Rows are one point carried round by a steady rotation, each followed by how many steps it has turned.
The counts run from 0 to 226.
[129 147  80  97 111 175 125 130 137 126 114 167 134 138 177 108 115 140
 117 106 193 115  91 162 134 145 171 112  90 113 127 127 152 120 128  59
 101  93 107 138 127] -> 200
[133 148  94  87 131 127  94 126 156 128 165 150 146 133 177 134 114 138
 107 132 140 127  94 166 143 131 146 101  94  95 116  92 133 148 146  51
  70 108  95 125 113] -> 48
[123 140  77  97 111 146 110 149 150 110 110 157 107 141 166 132 120 138
 130 114 194 118 121 174 123 150 168  90  86 113 116 118 141 139 138  70
 105  98  97 138 121] -> 53
[ 92 137 115  94 138  90 145 119 160  77 131 163 101 141 162 115 151 120
  97 139 123 157 163 151  87 157 118 111 128 109 124  55 123 128 175 114
 123 125 108 141  75] -> 185
[127  97  75 146 146 114 119 137 129 128  68 190  94 120 115 152 119 151
 163 144 136 145 115 133  87 104 154  93  64 153 133 138 128 147 134 108
  86 116 100 136 121] -> 123
[140 102 107 144 134 145  88 114 178 141 147 167 144  95 183 146 118 116
 142 180 162  99  95 149 127  94 128  65  97 125 123 129 119 133 121 108
  93 152 152 132 140] -> 6
[151 116 110 104 142 101 151 123 196 102 106 177 116 133 142 161 152 150
 172 156 153 143 116 116 102 157 134  95  94 150 107 124 103 150 116 138
 124 108 148 159 104] -> 116
[131 117 106 111 157 110 153 126 124 139 107 204  81 136 113 116 114 135
 142 142  89 168 133 103  87 138 114 122 122 162 104 102 126 102  91 163
 118 102 176 142 104] -> 104
[ 99 139 136  97 170 130 122 102 162 152 166 184 149 144 165 103 113  99
  80 139  69 138 140 130 121 152 117 126 154 114 129  64 125 114 119  91
 121 112 157 151 116] -> 173
[151 106  81 108 103 142 114 117 130 112 130 149 124  97 156 123 149 126
 145 162 208 128 103 161 120 146 143 108  68 135  62 133 138 103 115 122
  89 110 138 117 115] -> 223
[123 122  87 106 132 142 144 115 122 100  92 181  79 129 146  74  88 130
 119 122 136 109 108 123  83 126 120 114 129 156 113  79 160  82 117 155
  98 120 151 127 112] -> 210
[132 115  86 120 144 155 139 145  81 162 113 212  79 128 123 128 147 143
 145 149 152 171 139 164 113 116 160 128  82 145 107 149 132 107 101 120
 113  98 153 134 113] -> 100
[154 116  99 112 156 133 118 132  94 159 147 202 100 115 121 126 113 152
 134 171 101 177  97 126 124  94 141 108  99 139 105 122 124 121  97 125
  72 118 151 131 114] -> 106
[ 92 125 110  95 146  92 135 132 163  97 132 176  77 148 153 112 118 119
 107 139  98 148 166 134  87 137 110 104 139 119 127  45 133 113 148 139
 121 133 142 143  82] -> 39
[148 109  85 113 130 151  95 125 126 147 122 146 129 102 127 128 102 133
 142 136 138 126  88 131 130 151 148 107  71 158  54 116 131 109  87  94
  73 100 140 121 132] -> 88
[150 121 117  91 127 125 144  92 182  86 128 139 140 117 165 113 145 122
 123 154 172 109 104 119  96 182 105 116 106 150  67  97 125 101 115 144
 120 113 161 117 103] -> 221
[131 122 120 100 123 130 138  94 101 110 142 144 113 102 141  90 180 127
  86 181 174 156 120 156 110 139 119 130  90 123  87 126 149  91 176 112
  95 121 111 101  88] -> 78
[ 73 102 115 149 176 119 104 107 132 160 118 152 143 100 126 116 117  98
  79 150  72 138 161 142 105 158 121 119 111 128 131  80 127 116 162  68
 128 124 116 124 122] -> 20
[119 113 111 158 158 150 138 106 111 140 128 192 121 100 158 113 164 128
 109 206 157 136 122 163  99  79 118  94 102 109 165 151 139 114 166 104
 111 150 135 128 125] -> 142
[115 159 118  94 145 155 166 103 143 108 112 165 135 143 160  78 146 123
  80 111 160 122 123 146  95 176 138 138 115 125 134 114 148 110 165  73
 139  82 102 138 107] -> 202
[134 132  74 116 123 152 118 125  97 124 119 181  88 112 153  77  76 135
 113 129 144 118  99 135 107  99 130 115 115 137 105  95 159  76 109 140
  69 126 145 126 120] -> 211
[ 71 102 113 143 170 121 106 107 163 143 111 157 144 115 135 118 103 101
  95 137  75 122 165 114  98 175 111 121 115 144 119  64 129 121 136  95
 135 113 138 137 132] -> 21
[132 135  83  86 115 118  89 142 167 116 148 150 121 136 172 140  92 132
 128 121 140 123 101 155 146 124 149  81  98 109 100  81 124 145 119  85
  66 115 115 128 110] -> 47
[116 138  89 111 134 138 140 119 134  95  86 177 102 140 146  80  69 126
 111  98 109 109 112 109  89 147 125 126 136 151 123  66 152  89 108 132
 102 106 135 135 120] -> 63
[109  98 123 143 160  96 120  81 185 118 130 150 152 101 150 125 117  99
 106 176  90 115 121  98  94 136  89  91 122 138 118  74 117 117 149 124
 114 146 146 124 124] -> 150
[116 123 127 102 165 132 169 109 133 142 105 189 126 125 130 105 173 126
 112 144 124 161 143 124  90 195 128 151 107 165  88 130 126 107 120 113
 164  86 154 140 106] -> 97
[100 124  85 116 126 142 122 159 134 121 133 199  64 142 178 127 128 125
 142 139 165 136 176 181 113  96 143 101 111  99 125  94 131 112 114 124
 122 133 161 144 107] -> 35
[ 92 137 115 104 154 122 128 129 116 130 160 180  98 136 156 110 152 118
  77 160 123 170 156 183 116 112 125 116 131  88 140  83 140 122 173  93
 117 130 124 133  87] -> 37
[123 124 125 106 174 116 162 112 121 139 115 204 110 135 103 103 148 130
 115 156  82 178 137 105  87 151 113 141 120 154 109  96 125 107 119 145
 134 100 162 145  93] -> 103
[100 142 121 111 159 160 126 133 140 161 173 189 137 143 185 110 161 105
  90 170 142 146 154 179 135 138 143 122 120  93 146 110 140 126 144  66
 137 119 154 141 114] -> 31
[137 127 123  94 152 139 133  88 151 145 128 150 175 115 132 116 144 124
 114 142 117 139 118 117 112 220 132 149 107 158  75 112 127 117 115  89
 129  89 147 128 124] -> 91
